(in the rows, 128 means zero)
The rows of M fall into 3 groups, and each row is roughly a mix of its group's hidden directions; some rows fit no group.
M (101 x 10):
[[ 91 138 103 158 106 131 152  85 153 107]
 [104 125 186 152 106 141  98 144 154 132]
 [163  98  91  74 113 124 126 136 114 140]
 [148 125 114 106 170 114 113  71 148 118]
 [157 163  92 158 127 100 128  90 137 108]
 [168 153  97 127  91  91 125 100 130 144]
 [117 137 142 111  67 119 145  92  99 125]
 [109 143  98 131 154 111 146  86 168 158]
 [120 176 138 181 118 140 144 159 112 126]
 [143 124 116 161 164 129  98 184 138 134]
 [ 98 153 113 182 143  93 119 134 110 150]
 [172 102 149  70 137 124 147 119 124 134]
 [128 103 108 106 153 112 147  95 183 138]
 [118 135 137  95 140 111 119 198 119 141]
 [177 145 138 168 138 124  93 153 108 113]
 [135 115 188 109 119 124 112 162 160 111]
 [180 123 110 133  82  98 152 139 113 134]
 [129 138 151 186 115 113 107 160 107 102]
 [148 148 112 125 155 124 193 150 107 124]
 [147 134 132 179 128 156 131 137 179 105]
 [118 116 172 150  76 150 107 121 105 117]
 [107 100 177 161 136 153 128 160 153 124]
 [ 53 152 134 145 134 120 121 124 139 143]
 [104 139 183 146 129 161 112 130 166 139]
 [130 141  94 158 129 127 153  64 126 130]
 [127 134 145 115 156 125 131 198 155 124]
 [ 99  96 130 113 125 152  74 113  93 127]
 [144 161 148 144 107 113 179 160 152 117]
 [134 116  99 103 139 131 145  61 107 131]
 [117 109 139 114 171 128  82 135 167 152]
 [116  94 137  75 106 117 136 160 158 141]
 [160  96 152 124 140 159 111 123 104  79]
 [189  99 105 122 146  97 135 142 138 145]
 [109 139 158 137 149 135 128 184 171 119]
 [ 71 109  85 126 149 126 123 152 125 149]
 [171 133 121 127 160 125 167 176 136 119]
 [191 125 158 118 158 151 110 130 130 110]
 [161 119 102  69 106 131  97 119 126 140]
 [181 171 135 160 133 117 110 108 144 139]
 [180 123 106 121 175 121 160 148 132 132]
 [125 144 123 131 168 101 116 174 130 174]
 [123 142 162 140  79 135 164 117  90 120]
 [ 70 132 164 134 105 161 112 146 135 121]
 [133 117 113 155  99 132 106  61 119 130]
 [126  82 140  81 154 112 145 123 118 161]
 [112 144 131 127  73 108 130  73 129 136]
 [122  88 158 113 171 159 145 159 133 140]
 [172 101 112 130 149 161 107 147 155  96]
 [ 83 149 149 125 124 128 120 189 142 120]
 [162 128 119 179 131 128 107 122 161  88]
 [116  99 125  71 124 178 128 131 120 115]
 [ 85 137 132 100  89 163 137 147 161 121]
 [180 127 178 135 109 118 123 121 107 100]
 [193 107 148 117 123 137 121 136  96 104]
 [195 119 113 137 129 147 139 107 142  97]
 [106 130 109 125  84 124 113  91  77 130]
 [191 105 133  88 136 132 129 126 100 135]
 [ 85 111  96 116 130  93 162 101 109 114]
 [ 89 143 141 158 115 129  95 140 181 119]
 [117 132 180 160 144  80 111 115 119 125]
 [ 71 126 115 133 163 118 152 146 119 163]
 [113 150 129 132 185 130 165 165 138 140]
 [141 108  92 136 140  93 165  89 156 120]
 [182 124 141 116 124 169 115 162 130 102]
 [159 129 170 150 161 128 154 151 120 166]
 [168 131 104 102 112 103 149  99 148 167]
 [123 110 161 162  97 157  95 125 154  99]
 [120 139 136 163 101 101 103  85 163 110]
 [ 96 142 151 112 121 128 123 168 181 107]
 [ 94 128 122 104 174 133 112 177 113 142]
 [197 131  86 133 142 118 125 124 130 117]
 [175 154 108 133 159 140 139  82 142 138]
 [108 128 141 134 190 150 133 173 136 132]
 [163  81 110 122 156 148 125 164 127 103]
 [135  91 164 116 111 134  70 150 125 124]
 [ 94  94 133 120 151 110 142 154  75 119]
 [167  81 124  99 145 162 121 134 129  98]
 [125 136 171 149 126  65 119 142 130 148]
 [ 98 170 155 168 155 136  98 138 112 128]
 [184 163 112 100 138 135 123 133 105 159]
 [165 123  98 109 175 118 160 110 112 149]
 [163 112 119  67  99 140 149 124 114 143]
 [ 98 113 116  97 131 106 182 113 119 159]
 [111 124  95 147 161  89 136  91 111 157]
 [ 56 122 149 121 129 128 112 121 105 107]
 [114 106 121  82 173 116 126 124 142 169]
 [101 123  93 151 117  75 149 111 117 155]
 [120  93 132 100 110 165 127 184 117 132]
 [140 177 118 152 170 129 157  97 139 130]
 [100 139  96 111 118  94 170  88 123 141]
 [117 157 147 114 128 117 168 189 129 123]
 [137  79 150 130 167 129 103 147 148  95]
 [107  99  95 115 160 168 112 163 142 117]
 [138 108 150 107 112 111  93 112  97  77]
 [103 137 159 139  96 173 113 146 168 129]
 [108 147  93 123 153 100 145  74 122 109]
 [118 170 167 122  94 146 116 171 132 133]
 [119  88  99 105 158  97 154 124  92 117]
 [161 141  78 125 144 118 172 142 104 114]
 [ 98 102 125 144 122 161  74 104 133 105]
 [ 91  93 140 112  74 106 141 141 125 113]]

One row of each group comes first, with its name. Which group is each row after those in?
[130 100 163 136  91 143  97 177 126 131] : N
[155 111 105 107 119 122 131  87  74 142] : K
[115 116 125 104 106 119 142  93  65 137] : Y

[135 101 114  89  80  97 125 137 104 153] : N
[ 99 154 156 113 158 160 110 136 174 133] : Y
[116 103 141  71 110 149  84 135 121 133] : N
[117 138  94 116 159 119 146  90 170 160] : Y
[158  99 183 114 123 120 108 149 107 103] : Y
[169 118 165 112 132 141 102 178 119 117] : Y
[114 142 158 155 125 128 113 195 144 129] : K
[122 113 112 105 101 100 176 141 105 167] : N
[115 159 118 134 177 120 174 146 157 136] : K
[139 153 136 190 120 118 132 166 155 129] : K
[ 73 154 134 154 140  94 118 141 138 158] : Y
